In the data rows, the value 128 means zero.
Some points, each followed by its number:
92 151 140 63 121 141 96 107 153 0
97 121 130 110 168 179 94 108 142 1
133 117 177 104 123 182 137 147 146 2
135 157 131 63 166 180 88 108 108 3
89 161 169 95 113 179 90 146 152 4
99 113 125 51 156 142 90 144 156 5
125 157 174 90 162 185 135 141 114 6
121 154 180 52 114 181 91 132 146 7
61 109 164 66 125 150 155 110 121 8
62 148 166 113 171 182 152 165 118 9
68 98 163 73 165 186 151 162 153 10
55 101 171 125 170 145 110 151 159 11
75 105 142 117 123 187 144 85 159 12
81 143 140 113 162 184 144 97 127 13
134 97 175 80 170 143 111 104 170 14
138 142 167 79 166 133 155 152 132 15
77 129 118 80 165 131 111 152 152 16
113 140 160 125 129 121 158 112 151 17
119 130 117 124 135 171 115 152 108 18
78 146 160 77 179 125 155 119 151 19
74 179 158 69 133 166 106 156 110 20
74 174 156 64 126 183 141 153 156 21
69 138 166 110 128 140 146 141 154 22
49 132 126 118 165 129 151 93 147 23
39 171 155 94 175 127 166 145 155 24
37 131 120 90 172 128 167 102 107 25
74 168 117 140 133 122 160 109 112 26
63 124 163 138 131 128 119 136 114 27
48 169 148 126 163 179 109 117 110 28
99 170 145 78 171 127 164 129 117 29
64 163 172 90 176 173 162 138 118 30
71 168 128 134 131 169 165 144 124 31
94 157 180 145 130 112 70 126 77 32
136 112 148 112 88 167 71 119 81 33
97 154 188 147 87 163 74 124 87 34
102 157 192 147 89 123 112 76 126 35
138 164 192 141 131 164 73 70 129 36
91 114 181 92 131 178 79 65 139 37
82 150 148 133 89 135 118 59 91 38
77 151 189 108 130 128 132 51 123 39
86 97 153 108 129 129 125 96 132 40
121 132 141 107 138 123 134 71 120 41
132 127 178 114 135 165 123 69 128 42
134 66 142 149 133 135 84 69 97 43
149 84 192 104 131 173 120 91 95 44
113 78 154 146 123 183 116 105 102 45
161 116 134 146 132 175 117 81 101 46
164 80 182 147 140 171 120 127 110 47
109 167 131 117 137 134 67 123 83 48
160 129 88 148 96 90 123 164 85 49
116 166 80 144 98 137 79 127 126 50
125 158 103 127 127 72 86 106 64 51
162 159 145 125 86 115 82 104 57 52
153 166 144 132 143 116 127 140 97 53
111 122 113 159 98 83 82 144 93 54
99 170 111 165 97 127 129 132 90 55
157 119 166 123 128 83 77 86 77 56
106 110 166 167 94 132 79 129 69 57
154 143 128 121 132 126 78 84 31 58
165 131 171 128 87 135 121 128 58 59
New points follow, each followed by the numbers of its two nearest points above, nearest first.
115 173 129 128 123 79 126 147 113 53 55
119 124 95 95 132 149 157 164 122 18 16
90 150 91 119 102 156 168 134 180 31 22
193 84 153 157 81 151 125 144 140 47 2
110 146 147 139 126 92 127 98 47 51 58
130 152 155 113 121 158 171 120 134 17 2
132 124 65 155 113 67 155 132 115 49 54
121 162 133 157 107 131 136 67 75 38 55
177 164 131 170 155 64 115 103 131 53 51
173 80 124 115 109 131 66 147 114 33 18
124 179 86 172 166 26 119 111 79 51 54
162 142 76 116 146 98 180 129 175 17 15
125 149 134 104 124 107 131 132 178 17 22
135 174 95 139 151 116 126 166 92 53 55
129 127 89 176 158 44 168 140 87 49 51
173 128 136 171 155 101 162 146 133 53 17
152 144 124 94 98 120 136 82 97 41 52
142 107 155 154 104 112 156 166 173 17 2
98 136 88 91 116 148 130 125 93 18 26
144 128 95 89 127 154 163 135 123 18 15
159 101 130 173 117 101 76 126 136 54 43
115 118 24 164 112 81 168 151 121 49 55
91 143 106 123 179 120 176 102 153 23 26
154 166 92 115 134 130 183 153 105 53 18
145 108 100 169 103 81 177 175 151 49 17
111 172 164 148 135 94 97 84 131 35 41
93 151 122 57 106 144 128 106 161 0 21
155 177 121 106 139 84 98 129 125 53 51
125 100 132 130 128 177 130 134 171 2 12
173 129 92 124 114 92 159 137 129 49 53
157 155 86 132 168 113 122 142 140 53 18
135 164 104 125 157 114 128 146 87 53 18
159 100 77 166 108 92 140 127 140 49 54
161 121 78 173 158 74 168 141 116 49 53
175 170 92 170 116 60 162 144 94 49 53
122 158 124 128 136 125 125 147 184 17 22
118 158 120 120 100 84 173 150 153 17 26
178 128 78 168 109 53 119 123 97 49 54
126 80 150 132 132 167 139 125 166 2 12
153 108 150 107 151 111 132 52 95 41 42
164 157 93 130 173 114 168 140 131 53 15
98 148 148 109 149 143 134 100 67 41 13
167 113 147 158 58 186 56 120 128 33 34
157 136 130 170 179 115 175 101 152 17 53
161 100 134 159 99 181 102 98 132 46 45
73 117 157 85 172 123 175 131 186 19 22
128 74 188 161 67 188 94 90 136 45 47
167 96 103 177 104 77 161 141 121 49 54
91 118 174 23 163 177 152 106 123 8 10
173 110 112 179 87 114 117 156 141 49 54
92 139 144 130 144 74 146 105 154 17 23
156 113 145 141 109 155 97 114 143 46 47
143 152 200 147 139 156 88 74 135 36 42
161 130 27 162 153 124 126 183 117 49 18
127 81 173 112 76 168 56 89 123 33 37
152 159 79 130 112 77 125 188 155 49 50
184 141 168 149 134 104 85 93 132 56 36
149 168 135 89 139 152 164 143 164 15 17
124 139 141 76 121 140 99 133 159 0 5
145 105 149 113 123 143 143 161 167 2 17
127 97 122 120 87 147 76 75 67 33 43
163 180 126 172 122 80 157 111 132 53 17
102 126 115 119 156 96 138 166 145 16 17
133 104 127 160 101 86 107 118 112 54 49
172 78 155 120 20 164 105 148 133 33 59
169 74 137 115 60 178 43 92 99 33 43
174 123 105 159 116 61 114 168 148 49 54
149 166 165 55 161 118 108 158 167 15 5
122 39 131 121 70 174 63 147 98 33 45
155 166 134 169 165 119 133 141 148 53 17
99 155 92 120 146 134 141 188 105 18 31
158 115 113 120 119 136 173 148 160 17 2
162 90 64 119 100 99 148 171 128 49 54
95 158 90 178 168 80 149 118 160 26 23
108 145 71 130 101 90 128 115 160 50 26
176 120 83 116 123 88 121 160 120 49 53
119 44 131 123 67 179 67 147 92 33 45
169 100 89 114 166 140 130 163 127 18 53
158 101 56 118 154 99 176 129 182 17 16
168 116 125 156 99 133 114 116 148 46 17
162 133 123 128 146 138 176 130 176 17 15
128 151 174 153 113 85 147 109 83 53 59
138 160 114 151 136 139 147 104 163 17 41
99 181 150 137 111 149 128 111 85 55 38
155 115 112 105 117 155 111 131 122 18 46
94 103 155 108 155 145 148 99 138 40 13
151 100 147 91 112 179 142 135 175 2 14
